In the rows, zero is written as 100.
Named turns come first, each shown by rows before and after it. Which turns, in which order, take the first row of each pair that follows to the second? Write the first one first, as in the answered first pair.
Q896 (before -> after):
115,86,98,105,96,74,95,112,98,104,102,107 -> 115,93,92,109,104,79,99,115,95,109,96,112
104,103,102,112,76,84,103,97,91,102,100,99 -> 101,111,98,106,108,98,114,115,86,113,89,106
113,90,98,119,99,96,91,104,98,96,117,98 -> 110,99,92,125,110,101,97,106,93,102,110,106
112,82,104,89,97,90,75,94,104,89,99,88 -> 106,101,86,118,85,90,87,87,91,103,88,110
Q620 (before -> after):
100,103,109,94,92,107,93,91,117,89,113,95 -> 97,101,104,83,106,107,97,99,120,89,104,92
106,107,102,107,104,114,98,111,93,109,101,110 -> 103,110,103,109,94,112,108,104,98,110,108,109
102,106,115,102,83,108,123,90,105,105,121,98 -> 98,99,106,81,124,109,120,113,105,107,98,93
Q192 (before -> after):
107,106,83,119,117,98,87,110,70,118,79,114 -> 93,99,79,94,131,101,86,112,93,108,65,105
106,94,113,102,105,95,124,109,88,113,105,100 -> 106,96,100,112,100,87,119,106,83,113,93,101
106,84,87,114,84,85,95,95,87,95,92,81 -> 98,81,87,96,93,87,95,98,102,88,85,75
101,105,77,98,102,101,95,99,102,93,92,106 -> 98,104,87,84,107,109,101,101,111,89,100,101
Q347 (before -> after):
112,95,84,118,102,84,72,95,81,94,85,98 -> 108,90,81,108,104,75,77,95,86,94,81,94
103,102,101,99,124,92,112,104,81,115,94,103 -> 95,116,99,114,113,109,94,91,85,106,90,116
98,100,102,93,101,97,101,93,113,105,104,94 -> 101,101,108,95,103,102,101,99,104,109,111,94

Between the rows of a pair lie 2 to 3 turns.
106,94,87,108,71,73,110,90,97,100,95,98 -> 104,115,90,121,95,102,113,106,81,114,94,121 | Q896 then Q347 then Q620
103,93,101,94,84,85,116,99,99,104,111,87 -> 100,108,108,109,81,107,113,98,99,105,119,100 | Q620 then Q347 then Q620
80,112,96,84,114,110,108,100,118,94,86,96 -> 92,117,112,108,89,118,88,84,110,86,110,102 | Q620 then Q192 then Q620
101,90,76,89,106,80,103,97,113,97,76,96 -> 115,102,121,101,104,116,109,105,98,108,130,101 | Q192 then Q347 then Q620
99,111,95,107,77,95,119,87,102,103,104,109 -> 106,108,102,108,79,96,119,93,95,109,110,105 | Q347 then Q347
101,87,101,90,101,94,91,104,109,98,104,96 -> 101,96,87,105,103,92,107,106,96,111,97,105 | Q896 then Q347 then Q896
90,89,92,82,115,82,105,102,109,102,84,88 -> 104,90,104,104,81,75,100,86,97,101,111,91 | Q620 then Q620 then Q347
87,97,93,92,95,105,83,93,119,81,77,93 -> 96,90,126,79,105,114,100,105,110,89,111,82 | Q192 then Q347
109,119,109,100,96,116,102,102,109,88,101,118 -> 109,119,110,102,96,114,110,102,104,94,104,120 | Q620 then Q192
98,84,105,78,99,93,91,99,99,87,102,86 -> 111,87,105,100,87,93,93,97,82,95,113,94 | Q192 then Q192
101,75,96,80,108,94,98,96,95,83,106,82 -> 102,90,96,99,81,97,117,79,94,91,123,93 | Q347 then Q192 then Q620
100,100,103,96,91,102,83,96,120,80,111,101 -> 92,115,96,96,118,118,95,112,113,94,94,111 | Q896 then Q896
94,107,87,108,110,109,101,100,97,100,78,108 -> 88,105,91,102,101,113,96,92,110,92,80,105 | Q620 then Q192
125,81,118,105,97,105,81,91,106,91,112,103 -> 115,82,117,80,115,110,114,103,120,99,108,101 | Q620 then Q347 then Q620
93,98,100,117,86,85,97,85,102,103,115,108 -> 89,86,90,97,101,73,105,93,108,106,99,95 | Q347 then Q620 then Q896
116,106,100,109,126,119,102,103,83,115,105,96 -> 107,101,77,97,125,94,106,100,95,109,81,90 | Q192 then Q347 then Q347
84,102,94,105,80,92,93,85,114,89,90,104 -> 99,87,118,83,99,90,114,110,102,105,115,85 | Q192 then Q347
108,99,99,107,112,103,103,105,84,114,95,97 -> 95,103,92,99,114,110,93,100,102,102,83,98 | Q192 then Q347 then Q192
97,86,106,74,91,90,99,102,115,85,106,87 -> 98,100,110,98,83,112,81,91,110,79,112,104 | Q347 then Q347
116,97,84,106,111,95,97,99,92,102,78,95 -> 118,96,87,110,90,89,103,88,96,99,88,94 | Q620 then Q347
86,97,104,103,132,105,94,92,110,96,89,105 -> 95,102,117,124,113,109,93,84,99,99,113,112 | Q347 then Q347 then Q620
102,90,117,91,90,108,87,89,115,90,113,89 -> 110,81,113,91,88,91,101,91,104,99,115,82 | Q192 then Q347 then Q347
111,103,111,92,81,110,102,102,91,108,120,100 -> 114,104,102,95,88,105,113,108,83,119,110,103 | Q620 then Q192
86,101,95,79,101,96,97,96,122,91,89,84 -> 96,119,112,110,81,113,102,89,103,101,118,101 | Q192 then Q347 then Q896
99,99,118,83,110,123,85,113,94,99,112,91 -> 89,108,113,88,90,124,77,93,108,86,107,98 | Q347 then Q620
104,116,95,116,76,99,82,84,103,92,102,91 -> 105,97,87,87,103,79,92,104,102,99,87,72 | Q347 then Q620
106,85,91,93,85,67,120,91,105,99,100,87 -> 104,95,75,103,119,82,110,111,90,111,77,103 | Q192 then Q896 then Q620
99,99,102,107,98,95,82,97,93,100,94,105 -> 95,92,106,86,102,91,92,102,106,97,94,97 | Q347 then Q192
108,98,100,101,110,97,109,114,85,113,110,96 -> 101,98,107,97,95,110,78,98,108,88,112,95 | Q347 then Q896 then Q896
102,106,109,113,101,114,80,97,100,90,110,101 -> 94,100,90,103,104,99,77,94,109,86,88,96 | Q896 then Q347 then Q620
94,109,85,102,111,114,115,116,90,119,88,106 -> 94,82,99,70,104,104,101,112,112,98,99,79 | Q347 then Q347 then Q896
113,98,117,106,92,111,75,97,95,91,117,98 -> 111,99,92,115,76,83,104,88,88,105,104,101 | Q347 then Q347 then Q896
94,95,113,84,88,112,115,90,118,99,124,90 -> 103,94,113,103,85,112,77,85,106,89,122,95 | Q620 then Q347 then Q896
95,108,101,85,134,119,107,110,106,97,80,99 -> 108,113,111,104,130,127,107,114,85,107,99,103 | Q347 then Q192
77,120,94,85,114,124,131,101,127,108,87,114 -> 102,116,107,108,113,113,141,113,86,130,108,114 | Q347 then Q192
103,87,79,97,109,71,110,107,89,108,88,93 -> 87,109,75,110,85,89,101,83,111,95,85,111 | Q347 then Q347 then Q620
107,80,121,74,125,111,87,120,110,92,103,93 -> 103,93,117,99,92,115,62,92,119,75,106,107 | Q347 then Q347 then Q620
96,112,86,107,90,105,102,93,124,109,85,106 -> 109,98,100,92,113,96,113,117,104,123,96,91 | Q620 then Q347 then Q192
92,111,94,104,83,103,123,92,93,110,90,113 -> 96,84,106,69,106,100,102,105,103,96,92,88 | Q620 then Q896
108,99,91,115,96,92,89,98,87,102,101,98 -> 101,94,98,100,97,99,76,96,103,88,102,92 | Q192 then Q192 then Q620
116,86,98,112,99,86,65,102,81,92,99,96 -> 98,83,98,84,105,93,67,98,113,80,92,87 | Q347 then Q192
97,85,100,88,102,85,105,107,107,102,97,86 -> 94,101,114,95,93,106,115,100,110,107,113,96 | Q192 then Q347 then Q620
98,91,99,94,98,90,72,94,114,79,91,93 -> 104,109,86,113,120,93,102,115,83,112,86,111 | Q347 then Q896 then Q896
93,99,100,93,126,107,77,107,96,92,86,95 -> 102,107,121,106,89,109,103,92,92,102,126,101 | Q192 then Q192 then Q620
105,93,105,85,95,85,122,103,97,110,111,85 -> 110,103,87,116,96,86,105,104,78,114,96,104 | Q620 then Q896 then Q896
94,104,95,84,118,114,116,105,103,104,89,96 -> 101,113,108,105,94,121,119,95,96,106,113,104 | Q347 then Q620 then Q620
106,96,93,84,112,94,105,111,108,103,94,105 -> 111,103,97,103,112,103,95,112,93,107,97,116 | Q347 then Q192
105,103,98,89,124,104,106,115,99,110,94,100 -> 116,102,109,104,111,106,82,107,89,104,108,101 | Q620 then Q896
109,99,94,109,96,90,90,99,95,113,97,84 -> 104,105,90,108,102,95,108,106,97,120,96,90 | Q620 then Q896
102,101,105,98,86,84,129,92,98,109,124,94 -> 98,119,101,123,106,119,87,100,89,104,107,119 | Q620 then Q192 then Q347
105,98,82,94,115,95,109,104,112,105,90,106 -> 111,99,92,108,86,91,110,88,108,103,112,107 | Q896 then Q192 then Q896
109,101,94,124,90,88,97,96,89,101,91,109 -> 100,95,90,95,113,88,110,109,100,103,78,98 | Q347 then Q620 then Q896
104,79,100,72,102,78,79,118,99,89,106,78 -> 100,87,97,89,78,81,65,100,103,78,111,88 | Q620 then Q347 then Q347
105,93,107,92,112,108,89,106,107,97,107,101 -> 111,96,107,112,93,101,85,96,100,99,111,107 | Q620 then Q192
100,94,85,118,109,89,96,103,85,106,89,103 -> 87,93,82,97,113,90,107,100,108,100,82,100 | Q620 then Q192 then Q896
94,90,120,113,91,123,108,95,110,93,105,122 -> 88,84,104,101,89,105,122,93,118,95,90,116 | Q347 then Q896
102,102,110,98,115,110,92,109,86,97,107,97 -> 91,112,112,99,98,116,106,94,101,97,111,104 | Q620 then Q620 then Q347
111,85,114,87,90,92,98,93,103,90,121,87 -> 100,104,83,108,82,85,119,83,103,101,95,107 | Q896 then Q347
95,101,97,94,89,92,116,91,110,100,97,103 -> 102,104,105,99,104,102,120,106,92,113,106,106 | Q896 then Q347
85,111,107,88,80,97,125,95,106,101,101,108 -> 100,106,110,95,112,102,111,121,79,114,99,106 | Q347 then Q620 then Q192
93,106,105,94,123,117,92,109,111,94,90,104 -> 97,88,106,82,99,93,97,95,118,85,98,86 | Q347 then Q896 then Q620
82,100,101,86,105,115,98,86,116,101,97,111 -> 82,97,95,89,90,99,108,77,114,106,97,111 | Q192 then Q192 then Q347
105,82,104,96,96,83,88,101,111,94,96,85 -> 107,93,95,105,109,84,109,115,96,113,84,97 | Q896 then Q347 then Q896
103,95,101,94,104,92,113,109,91,115,122,91 -> 94,110,101,103,111,121,94,107,99,105,114,106 | Q347 then Q896
95,92,84,91,101,79,113,102,92,108,100,90 -> 101,93,93,94,100,86,117,105,88,112,116,88 | Q192 then Q192 then Q192
91,98,102,89,95,84,95,107,105,102,105,88 -> 97,101,105,99,91,84,96,107,95,108,113,91 | Q192 then Q192
95,84,101,82,82,88,83,88,117,83,99,86 -> 92,102,80,112,76,87,92,81,105,95,82,108 | Q620 then Q896
85,113,87,105,88,101,105,80,118,94,84,103 -> 107,95,110,95,126,107,93,117,86,105,101,90 | Q192 then Q347 then Q620
96,99,77,97,96,89,105,98,100,106,76,101 -> 115,88,98,103,85,81,100,99,86,106,104,90 | Q347 then Q896 then Q896
100,105,99,114,103,106,104,108,89,110,102,109 -> 103,97,105,100,113,111,83,111,98,96,96,101 | Q192 then Q896 then Q347
110,97,128,86,125,121,90,116,101,105,116,100 -> 113,110,124,120,89,118,90,94,94,106,127,113 | Q620 then Q896
106,96,92,108,78,79,104,90,98,102,101,98 -> 105,89,103,79,114,91,102,113,103,101,99,86 | Q896 then Q896
110,113,99,110,103,108,98,107,100,102,103,110 -> 103,109,92,102,98,100,91,98,114,90,95,105 | Q896 then Q192 then Q347
104,106,112,117,110,108,95,100,84,121,93,90 -> 96,93,109,97,102,97,79,90,105,102,85,76 | Q192 then Q192 then Q896
101,110,115,102,77,101,132,87,109,109,119,111 -> 94,113,110,93,99,106,141,101,110,117,107,111 | Q347 then Q347 then Q896
96,91,89,101,100,93,83,95,105,88,89,97 -> 104,96,101,114,82,94,93,89,96,96,109,100 | Q192 then Q347 then Q896
106,100,92,116,89,80,118,96,86,115,100,102 -> 99,112,93,116,92,96,127,96,92,116,101,109 | Q620 then Q347 then Q620
109,104,96,113,103,100,87,96,99,106,91,108 -> 112,90,98,98,98,86,91,94,106,101,96,93 | Q192 then Q347 then Q896
107,86,116,91,111,104,76,113,98,87,111,92 -> 97,95,101,102,92,102,68,93,109,78,96,100 | Q192 then Q347
109,72,103,90,104,97,88,110,110,93,99,81 -> 121,77,106,110,93,92,90,107,91,104,111,87 | Q192 then Q192
97,116,111,99,122,131,100,114,100,105,107,110 -> 97,97,122,79,102,115,99,103,119,90,121,87 | Q896 then Q620
107,98,110,95,94,104,111,105,97,88,104,100 -> 100,102,96,99,96,98,114,104,97,90,88,104 | Q896 then Q192 then Q620
112,94,106,90,125,100,114,126,85,112,107,90 -> 111,98,76,118,99,78,98,106,82,107,84,103 | Q192 then Q620 then Q192
105,95,122,108,93,108,88,97,100,94,109,96 -> 106,103,114,119,86,102,102,93,93,102,109,104 | Q620 then Q347 then Q192
80,113,122,92,80,129,96,83,138,90,114,114 -> 112,102,135,102,109,115,119,120,83,127,133,106 | Q620 then Q347 then Q192
110,87,105,103,86,81,113,97,97,107,114,92 -> 99,103,104,94,126,112,107,115,103,108,96,102 | Q896 then Q347 then Q896
86,105,90,88,116,103,96,110,109,98,79,105 -> 96,103,106,98,115,116,76,113,101,93,96,107 | Q620 then Q896 then Q192
106,104,117,100,92,109,98,101,96,87,128,101 -> 100,108,94,112,75,92,110,88,99,89,113,108 | Q620 then Q896 then Q192
113,85,136,100,88,113,97,107,82,99,140,95 -> 106,80,128,78,124,114,101,129,86,102,117,89 | Q620 then Q620
101,89,116,81,96,104,76,95,115,79,114,89 -> 103,81,92,77,103,72,118,107,99,106,98,85 | Q896 then Q192 then Q347
85,113,102,88,111,128,89,113,117,95,98,112 -> 100,118,102,120,97,121,90,110,91,107,110,122 | Q192 then Q192
111,84,90,97,88,66,117,93,91,104,99,90 -> 104,95,86,102,82,73,126,90,97,107,96,99 | Q192 then Q192 then Q896
94,91,70,107,107,81,107,99,78,108,78,101 -> 98,77,99,74,124,94,109,114,88,102,102,79 | Q896 then Q192
119,104,115,114,96,89,123,112,83,113,126,96 -> 121,99,92,124,94,73,109,107,78,111,103,99 | Q896 then Q896 then Q192
97,97,100,92,86,88,118,86,113,93,106,97 -> 102,103,109,92,108,103,130,102,98,108,115,103 | Q896 then Q896 then Q192
103,105,100,95,99,116,132,116,116,99,93,91 -> 104,114,94,115,102,130,105,114,107,94,82,105 | Q192 then Q620 then Q347
97,92,99,102,91,96,77,91,100,87,93,96 -> 98,95,113,98,79,97,105,89,101,92,113,93 | Q620 then Q192 then Q192
100,98,95,108,123,88,98,114,68,119,89,101 -> 104,107,114,121,99,98,103,98,67,116,118,107 | Q620 then Q896 then Q620
107,111,110,112,98,120,92,95,91,108,97,105 -> 101,101,107,93,114,118,84,105,97,103,87,96 | Q192 then Q896
105,99,94,112,100,98,123,103,96,110,103,101 -> 104,108,96,122,98,112,100,96,99,99,102,110 | Q896 then Q192 then Q347
100,107,95,104,94,91,122,99,94,112,102,102 -> 101,105,86,104,108,91,104,106,91,108,84,103 | Q192 then Q620
87,118,117,107,85,118,109,92,101,103,110,117 -> 86,111,113,87,119,124,102,113,100,106,93,110 | Q192 then Q896
109,86,91,102,96,72,112,103,84,107,104,85 -> 112,95,91,123,98,90,76,99,77,101,100,99 | Q192 then Q620 then Q347
93,83,105,83,100,88,100,97,115,76,106,80 -> 93,99,110,108,92,112,79,89,110,71,114,96 | Q347 then Q347
90,105,105,95,111,114,84,108,106,86,91,102 -> 95,115,117,108,92,116,99,99,101,93,110,110 | Q192 then Q620 then Q896
112,95,95,131,93,83,88,98,76,100,109,101 -> 90,93,77,98,98,72,112,92,112,94,85,93 | Q192 then Q620 then Q620
89,110,95,101,112,100,105,106,90,109,90,114 -> 87,98,106,86,103,104,83,97,110,88,97,105 | Q896 then Q347 then Q347
106,91,123,103,92,107,115,98,104,100,108,100 -> 100,94,98,117,85,92,105,92,103,97,81,106 | Q192 then Q192
100,97,115,69,119,107,123,118,103,106,120,87 -> 106,102,115,103,65,95,107,82,103,93,135,97 | Q896 then Q347
82,108,80,87,98,94,119,81,129,81,89,109 -> 108,88,91,83,143,89,104,119,89,97,93,96 | Q620 then Q347
100,100,110,101,83,101,106,78,121,80,108,100 -> 100,104,115,90,125,122,114,108,111,96,103,102 | Q896 then Q896 then Q347
98,114,101,130,112,118,78,118,81,109,81,114 -> 104,96,129,113,70,109,81,93,103,90,126,93 | Q896 then Q620
86,100,123,90,89,111,106,96,105,103,123,92 -> 89,106,91,121,80,88,94,86,91,107,94,105 | Q192 then Q192
93,105,69,100,130,92,101,119,81,120,69,102 -> 96,102,106,77,139,114,116,129,87,121,107,93 | Q192 then Q192
120,90,104,101,81,80,76,77,92,92,102,98 -> 107,87,98,78,85,77,92,76,113,92,90,89 | Q192 then Q620
100,96,107,89,119,113,91,116,100,103,112,100 -> 104,105,106,112,95,113,88,101,93,105,120,110 | Q620 then Q896
111,106,117,101,106,117,95,105,88,99,115,105 -> 103,104,116,87,95,104,119,99,103,100,119,99 | Q896 then Q620
119,95,112,118,88,96,78,101,90,95,109,97 -> 110,89,95,102,79,74,94,92,105,92,95,90 | Q192 then Q347 then Q620
98,101,83,93,112,104,88,98,107,95,74,96 -> 101,93,108,79,106,111,90,97,116,88,103,84 | Q896 then Q192
108,98,107,111,94,100,116,100,88,111,102,104 -> 98,109,103,114,97,113,106,96,97,107,92,112 | Q620 then Q347
106,99,78,94,129,89,88,110,100,105,69,92 -> 109,110,112,100,134,125,81,116,97,105,99,98 | Q192 then Q347
82,85,86,72,106,102,103,102,121,95,84,83 -> 96,88,112,99,80,114,76,88,109,83,120,89 | Q620 then Q192 then Q620
78,102,109,74,99,98,81,87,127,81,110,80 -> 94,111,122,105,75,99,90,81,101,95,139,90 | Q192 then Q347 then Q192
100,97,104,86,95,89,102,104,113,102,91,92 -> 99,104,115,89,97,105,106,105,108,109,106,97 | Q192 then Q347 then Q620
94,90,95,95,93,83,118,97,102,107,103,97 -> 99,80,98,92,102,85,97,102,100,97,102,86 | Q620 then Q896 then Q192
84,103,91,85,87,95,103,102,117,95,87,97 -> 101,97,89,102,94,81,102,116,84,111,88,97 | Q347 then Q192 then Q192
92,102,96,114,83,104,103,88,95,98,97,107 -> 94,87,88,98,108,90,103,106,91,100,80,96 | Q347 then Q620
98,106,76,115,104,90,89,99,91,94,81,113 -> 93,102,110,76,120,116,105,108,113,87,107,99 | Q192 then Q192
104,93,97,89,120,92,80,115,92,91,90,87 -> 116,98,102,108,109,91,82,114,75,98,104,90 | Q192 then Q192 then Q192
108,98,103,107,85,87,124,100,85,115,116,100 -> 108,99,91,118,106,92,87,108,75,110,96,104 | Q192 then Q896 then Q620
92,111,109,102,115,123,77,101,108,88,97,104 -> 95,115,108,118,86,117,89,85,107,90,109,106 | Q620 then Q192
117,92,91,128,96,82,73,106,82,85,95,102 -> 101,95,78,114,101,84,76,101,100,80,73,104 | Q192 then Q896
